In the rows, 128 means zero.
Rotation paths and how fast each direction turns (degrees each step)
Each turn is a multiple of 5 degrees from 10 to 175, or 0.
Each row of a path follows its step; steps can be skipped.
Path 1:
step 0: [114 126 138 127 118 113 133 130 142 129 120 127 127 134 136 129 129 120
 129 138 140 123 136 116 132 133 153 118 131 127 126]
step 1: [122 136 129 114 128 123 126 116 130 124 106 136 133 132 126 123 127 127
 125 116 120 127 140 128 120 137 121 141 129 143 141]
step 2: [132 131 113 114 123 131 131 128 116 125 139 137 132 133 129 134 119 132
 148 133 128 117 116 111 116 136 131 131 122 126 127]
step 3: [125 132 123 129 125 144 131 127 130 114 133 104 128 120 129 133 120 134
 121 123 149 121 130 138 120 133 131 124 133 129 139]
step 4: [146 115 138 135 145 127 134 127 126 129 121 142 121 115 139 135 123 131
 132 115 134 117 125 128 139 123 129 127 130 128 138]
step 5: [122 116 123 128 111 115 124 130 120 115 138 140 122 132 128 135 130 125
 121 125 121 128 112 148 131 120 123 129 140 130 128]
step 6: [122 130 128 125 125 123 115 140 121 135 129 126 138 122 131 137 132 119
 133 138 131 132 143 129 135 112 145 113 124 137 137]
step 7: [132 136 149 136 123 125 128 125 121 127 134 131 137 133 120 111 121 120
 130 131 122 124 144 126 128 131 115 139 138 136 141]
step 8: [134 116 129 116 121 137 127 134 128 132 136 139 142 133 123 136 133 134
 122 139 128 112 131 114 133 144 130 131 131 130 111]
step 9: [131 136 115 118 128 137 117 136 140 124 122 112 136 118 125 124 116 131
 130 120 128 140 124 134 142 143 126 128 140 133 130]
step 10: [129 121 127 129 148 123 136 126 132 133 129 122 128 138 135 137 108 137
 138 127 122 121 128 117 137 114 117 125 134 116 131]
[130 130 124 129 125 125 127 129 127 129 125 128 129 135 125 123 130 125
 127 133 129 126 132 126 131 133 131 132 124 133 130]	55
[126 129 126 126 133 134 125 131 131 128 124 130 130 125 127 128 130 127
 119 130 130 130 127 127 125 127 131 125 128 132 133]	135
[133 127 133 125 126 129 134 126 131 129 123 132 131 129 123 129 124 125
 125 127 129 125 127 132 128 124 127 131 124 127 126]	110
[123 127 129 134 125 126 130 127 130 123 130 130 133 124 130 127 131 128
 126 128 125 130 128 126 133 122 131 131 123 128 130]	55
Path 2:
step 0: [129 120 139 123 125 120 137 127 132 142 132 123 133 126 134 141 129 119
 139 117 131 121 124 135 122 124 128 120 120 140 125]
step 1: [125 135 127 130 126 133 124 133 135 134 124 150 123 131 116 134 129 130
 135 139 135 126 122 132 109 125 126 127 132 135 133]
step 2: [130 137 124 122 127 132 127 127 126 126 134 128 131 128 133 144 118 134
 120 131 111 124 125 108 119 133 127 135 136 132 124]
step 3: [123 118 126 119 136 114 125 138 134 121 136 116 123 128 124 137 118 125
 120 136 132 140 131 137 131 132 125 125 140 131 123]
step 4: [142 110 130 132 122 118 128 116 125 128 133 140 128 133 133 126 126 123
 130 126 121 143 117 134 123 124 121 127 125 123 124]
step 5: [140 132 123 134 126 132 127 132 125 119 114 129 132 113 123 127 129 135
 139 133 132 140 127 125 122 142 122 131 117 137 124]
step 6: [135 130 117 128 132 132 117 127 126 122 124 129 126 132 120 121 131 118
 110 127 131 129 142 109 129 133 128 127 129 119 126]
step 7: [133 117 123 126 129 129 145 130 126 139 119 114 137 131 133 125 125 126
 118 119 125 130 131 133 144 132 126 118 133 129 123]
step 8: [124 132 124 139 130 138 133 125 137 130 135 141 122 127 127 112 132 132
 123 123 136 135 125 147 134 124 121 120 119 129 128]
step 9: [133 139 130 127 130 143 128 130 119 125 122 129 123 118 130 123 132 137
 127 121 114 122 116 125 128 127 140 133 117 117 132]
step 10: [123 133 132 123 141 130 123 129 137 123 124 115 128 124 131 137 132 134
 124 133 144 120 140 125 139 120 137 130 125 119 125]
[129 128 123 124 124 134 121 125 128 133 126 124 129 130 127 130 130 128
 128 135 127 128 130 127 131 125 128 130 128 131 126]	85
[127 131 128 129 124 126 128 130 128 128 128 129 123 127 129 133 130 130
 128 133 133 127 133 134 130 136 128 125 128 124 127]	155
[128 130 130 127 129 129 121 133 125 128 131 128 123 127 122 124 130 120
 127 126 127 129 127 131 127 128 131 125 129 131 126]	140
[126 126 133 127 130 127 127 130 125 127 132 130 129 131 128 135 131 132
 130 131 126 133 129 127 123 126 128 131 133 129 123]	35
[132 120 130 133 130 125 128 128 127 134 129 125 126 125 127 130 129 128
 124 128 131 125 129 130 130 125 126 130 131 129 130]	100
Path 3:
step 0: [126 140 122 138 123 132 128 126 132 114 127 121 125 145 123 126 123 133
 130 137 122 121 130 124 110 130 134 120 137 137 143]
step 1: [136 126 142 134 129 132 127 111 114 129 130 121 132 139 133 121 120 130
 129 135 137 142 121 123 125 120 128 128 122 123 144]
step 2: [148 127 116 139 136 137 126 122 129 121 118 131 125 132 122 140 120 134
 124 136 130 127 133 138 121 124 125 132 131 143 139]
step 3: [129 140 134 124 129 137 123 124 109 127 133 120 130 135 130 126 121 137
 145 133 115 128 136 123 117 123 128 121 125 136 139]
step 4: [134 117 128 138 134 138 135 114 130 117 128 122 124 147 129 118 118 123
 130 130 135 123 120 134 122 128 138 128 131 133 140]
step 5: [139 135 128 132 130 139 131 120 121 127 122 122 133 143 123 139 124 142
 125 134 131 145 139 130 124 128 115 123 120 124 137]
step 6: [142 127 120 131 134 142 128 123 119 126 136 124 127 129 129 131 127 133
 137 134 114 121 119 127 127 116 133 130 141 136 146]
step 7: [127 130 133 138 132 146 122 123 119 124 127 119 126 137 125 117 104 127
 134 124 132 128 138 136 125 132 125 119 123 130 134]
step 8: [140 124 130 130 129 137 144 120 125 116 135 126 133 151 127 136 137 132
 137 129 133 128 135 132 123 118 124 133 132 133 135]
step 9: [141 141 118 130 136 150 127 128 126 137 132 121 126 138 130 121 119 140
 121 127 120 135 127 122 125 131 131 126 129 125 141]
step 10: [128 128 136 140 127 142 132 122 114 117 133 123 117 130 119 133 121 120
 133 132 126 126 132 137 133 118 121 128 139 124 145]
[128 124 131 132 128 127 125 123 132 128 128 133 131 134 125 126 131 130
 129 124 133 132 127 127 131 127 124 130 126 130 126]	110
[126 129 132 134 130 128 127 125 128 131 127 124 124 127 127 122 127 124
 131 129 127 128 127 122 134 130 132 126 132 128 128]	120
[126 128 136 125 125 127 129 125 123 125 130 126 130 126 130 131 135 127
 132 130 126 129 131 128 131 124 128 131 126 124 131]	155
[130 130 133 126 130 127 125 127 125 135 132 124 128 127 131 126 125 133
 126 126 128 131 131 128 126 130 126 123 122 126 125]	175
